In the data rows, 128 means zero.
Here are some points:
[131 151  50 158 118 148  97 155 136  69  92 140 117 218 116  52  55 101
 146  87 123 120 156  60 121 141 219]
[125 131 140 128 133 137 140 142 144 134 141 144 111 147 151  95 106 152
 111 127 125 135 111 120  65 160 135]
[118 109 135 138 122 146 128 158 109  88 123 130 104 164 128  95 125 162
 124 160 100 151 122  90 107 150 159]
[103 100 156 105 126 129  63 123 159 255 137 132 174  87 179  45  92 189
 156 183 132 253  74  96 135 176  97]
[139 183 154 136 144 124 115 145 140 119  91 108 114 128  92 153 113  41
 111 152 125 127 152 106 161 121 121]
[ 87 157  71 191 152  79  92 124  95  43  50 156 201 161 135 141 103 131
 149 128  84 106 165  96 243 141 102]
[ 42 158 126 178 199  73 137  56 162  78  95  62 160 126   0 132  78  82
  45 106 102  81 212 120 153 202  54]
[158 154 117 158 129 134 101 121 133 157 132 134 154 123  94 107 140  96
 146 138 134 155 117 143 146 140 134]
[119 117 148 140 138  97 121 131 130 145 137 107 133 120 147 119 133 158
 120 115 111 162 134 120 120 127 129]
[118 116  93  92 118 139 119 144 119 124 108 115 125 125 141 115  97  83
 114 121 137 214 147  80 107 108 159]
[123 116 168 141 136 142 101 124 149 143 178 143 127 135 124 118 134 111
 124 123 112 156  57 179 108 110 104]
[145 130 140 110 121 153 128 136 115 115 118 132  96 143 122 130 114 126
 108 142 127 117 135 137 104 112 140]
[109 180  29  64 121 127 197 128 176 100  33 124  98 184  83 215  80 119
 219 127 201  52 255  37 230 134 115]
[204 171 107  78 127 136 113 126 129 185  94 156 111 131  85  93 111 126
 167 191 169 174 131  95 174 155 160]
[166 122 167 134 148 125 174 143  94  78  68 108  10 154 112 156 109 155
  76  91  82 110 167 186  79  74 143]
[137 102 117 175 141  82 136 124 140 181 162 117 134 123 116 126 132 171
 174  57 153 115 164 163 161  72 145]
[196  77 116 139 160 130 137 114  91 134  74 138  87 151 106 114 108 141
  98 138 127 142 135 102 145 144 104]
[176 123 127  54 131  50 185  82  90  69  99  58 112  96 129 160  82 177
 128 110  81  75 131  71 143 171 134]
[146 116 124 135 135 139 131 131 102 127 120 126 118 125 122 128 130 149
 122 126 131 120 137 127 132 118 138]
[166 115 121 113 150 119 135 115 123 108 136 117 137 121  98 131 128 119
  91  74 131  99 111 149 117 128 133]
[129 104 162 137 143 124 122 123 133 152 171 139 113 125 122 116 143 122
 129 119 105 164  49 180 119 110 102]
[161 139 125 156 135 137 102 122 136 172 137 142 138 130  94 106 141 112
 151 158 141 152 103 148 149 132 124]
[108 153 131 133 125 141 132 109 124 105 146 129 156 116  87 129 121 107
 115 106 145 100 125 139 122 138 121]
22 more points follow, each with its number after it:
[182 141 106 112  62 132  94 142 144 141 106 130 153 138 187  80 118 143
  95 120 150 127 170 118  88 174 192] 0
[ 35  89  76 175 134  94 222 111  78  85 175 137 162  54  68 171 161 175
 150  17 160  30 123 169 211  87  87] 1
[ 89 144 152 214 188  54 103 117 144 165  99 106 170  94 173 143 108 116
 162 104  98 176 144 127 164 144  80] 2
[107 112 164 101 145 126  79 124 157 246 126 130 159  81 163  79  97 173
 137 174 128 223  79 107 131 171  86] 3
[207 173 111  78 129 132 107 127 130 179  91 147 113 128  88  93 116 122
 163 192 169 173 125  94 161 156 163] 4
[124 147 154 132 112 143 132 141 154 132 177 179  94 135 128  95 161 104
 138 165 113 112  90 172  99 115 123] 5
[164 126 142 104 121 168 137 144 101 105 110 133  76 149 120 130 113 123
  97 131 125 117 150 137  95 103 159] 6
[104 130 134 127 111 142 136 131 131 130 156 133 142 117 145 119 139 133
 124 104 119 143 112 121 120 128 126] 7
[117 120 115 103 126 135 123 139 126 133 113 125 128 119 134 119 109 100
 122 123 133 177 140  99 116 114 138] 8
[155 117 141 130 157 140 126 117 116  96 125 112 105 153 108 133 105 112
 109 112 104 126 118 132 102 133 132] 9
[122 130 137 135 138 127 151 146 148 129 144 144 106 142 158  94 107 155
 110 116 125 130 110 121  61 165 134] 10
[113 147 150 152 126 123 129 121 127 137 147 123 155 106 126 132 145 111
 140 116 123 128 116 148 134 134 116] 11
[ 64 137 173 110 122  78 110 123 125 139 154  92 101 137  67 130 106 195
  97 140  41 159 112  98 172  72  57] 12
[171 148 124 157 130 145  98 123 128 159 131 141 139 125  96 114 134 108
 151 144 138 153 113 141 145 132 132] 13
[ 47  93  12 181 202  40 191 149 176 137 128 106 110  98 116 134 150 134
 123 112 135 116 141  78 172 174  66] 14
[115 131 128 109 129 136 125 132 131 125 130 112 132 123 137 139 112 116
 115 114 130 138 123 114 117 127 123] 15
[183 105 148 125 195 149 121 113 122  64 123  93  91 164  93 128  78  80
  69  88  93 128  89 123  80 160 133] 16
[192 120  92 142 144 188  90 108 115  62 121 134 155 144  73  91 179  95
 101 190 193  92  66 133 159  88 182] 17
[ 72   0 215 172 193  91 175  92 197 127  22 248 118  11 255 143 169 159
 161 189  74 164 118  69 255 137   0] 18
[163  86  92  83 155 114 167 142  90 193 129 143 107 127 134  65 135 148
 114 159 136 163 150 174  34 121 144] 19
[162 150 176 130 131 112 151 116 100  48 121 117 142 111 128 157 187  69
  78 162  94  68 101 196 110 159 112] 20
[ 95 205  91  96  69 197 157 132 193 175 249 182 227 174 125 138 140  45
 178 129 213  53  92  85  89 215 138] 21
Which of these numbered points is nearest to each point below by angle, seen from the average point of the first points? Its number follows each.
[171 129 139 158 133 123 114 137 108 160 106 123 143 124 136 116 126 150
 133 147 138 128 149 105 155 145 142] > 13
[140 137 121 113 154 136 104 125 140 120 117 125 131 121  79 116 117  94
 113 129 130 153  93 108 152 133 123] > 17
[ 43 135 153  45 149 141 115 143 175 106 137  67 133  72 187 194  92  59
  70  97 135 134  90  86  83 116  81] > 15
[159 120  58  95 176 157 133 147  67  85 160 174  96 101 190 138  99 126
  83 121 164 146  97  59  45 171 129] > 10
[173  66  67  81 166 116 156  95  77 144 120 173  62 117 124 130 149 187
  73 101 168  79 151 197 105  96 133] > 19
[ 34 114  40 168 189  71 182 148 177 140 140 110 123 101 119 129 130 119
 129 107 131 126 135  63 161 188  69] > 14
[228 122  81  85 129 186 141 126  38 153  79 149 113 149 106  73 115 149
  78 176 159 177 167 133  81 162 189] > 19
[ 60 177 188 121   0 255  91 124 151 214 252 149 244 192 148 239  97 107
 211 107 185  52 169 138  61  83 153] > 21
[ 21 109   7 178 195  51 205 163 179 134 142 118 115  93 115 146 152 115
 139  93 146 106 149  51 187 169  65] > 14
[103 141 149 199 181  67 109 118 143 163 106 106 163 104 166 142 112 113
 160 110 109 172 143 125 160 145  88] > 2
[ 95 156 160 136 125 149 135 126 116 111 167 107 184 108 141 157 120  92
 120  80 127 119 104 112 116 154 120] > 11
[104  69 132 136  76  90 208 109 156 205 194 136  74 131 169  80 133 255
 176 118 143 153  94 172  30  90 160] > 10
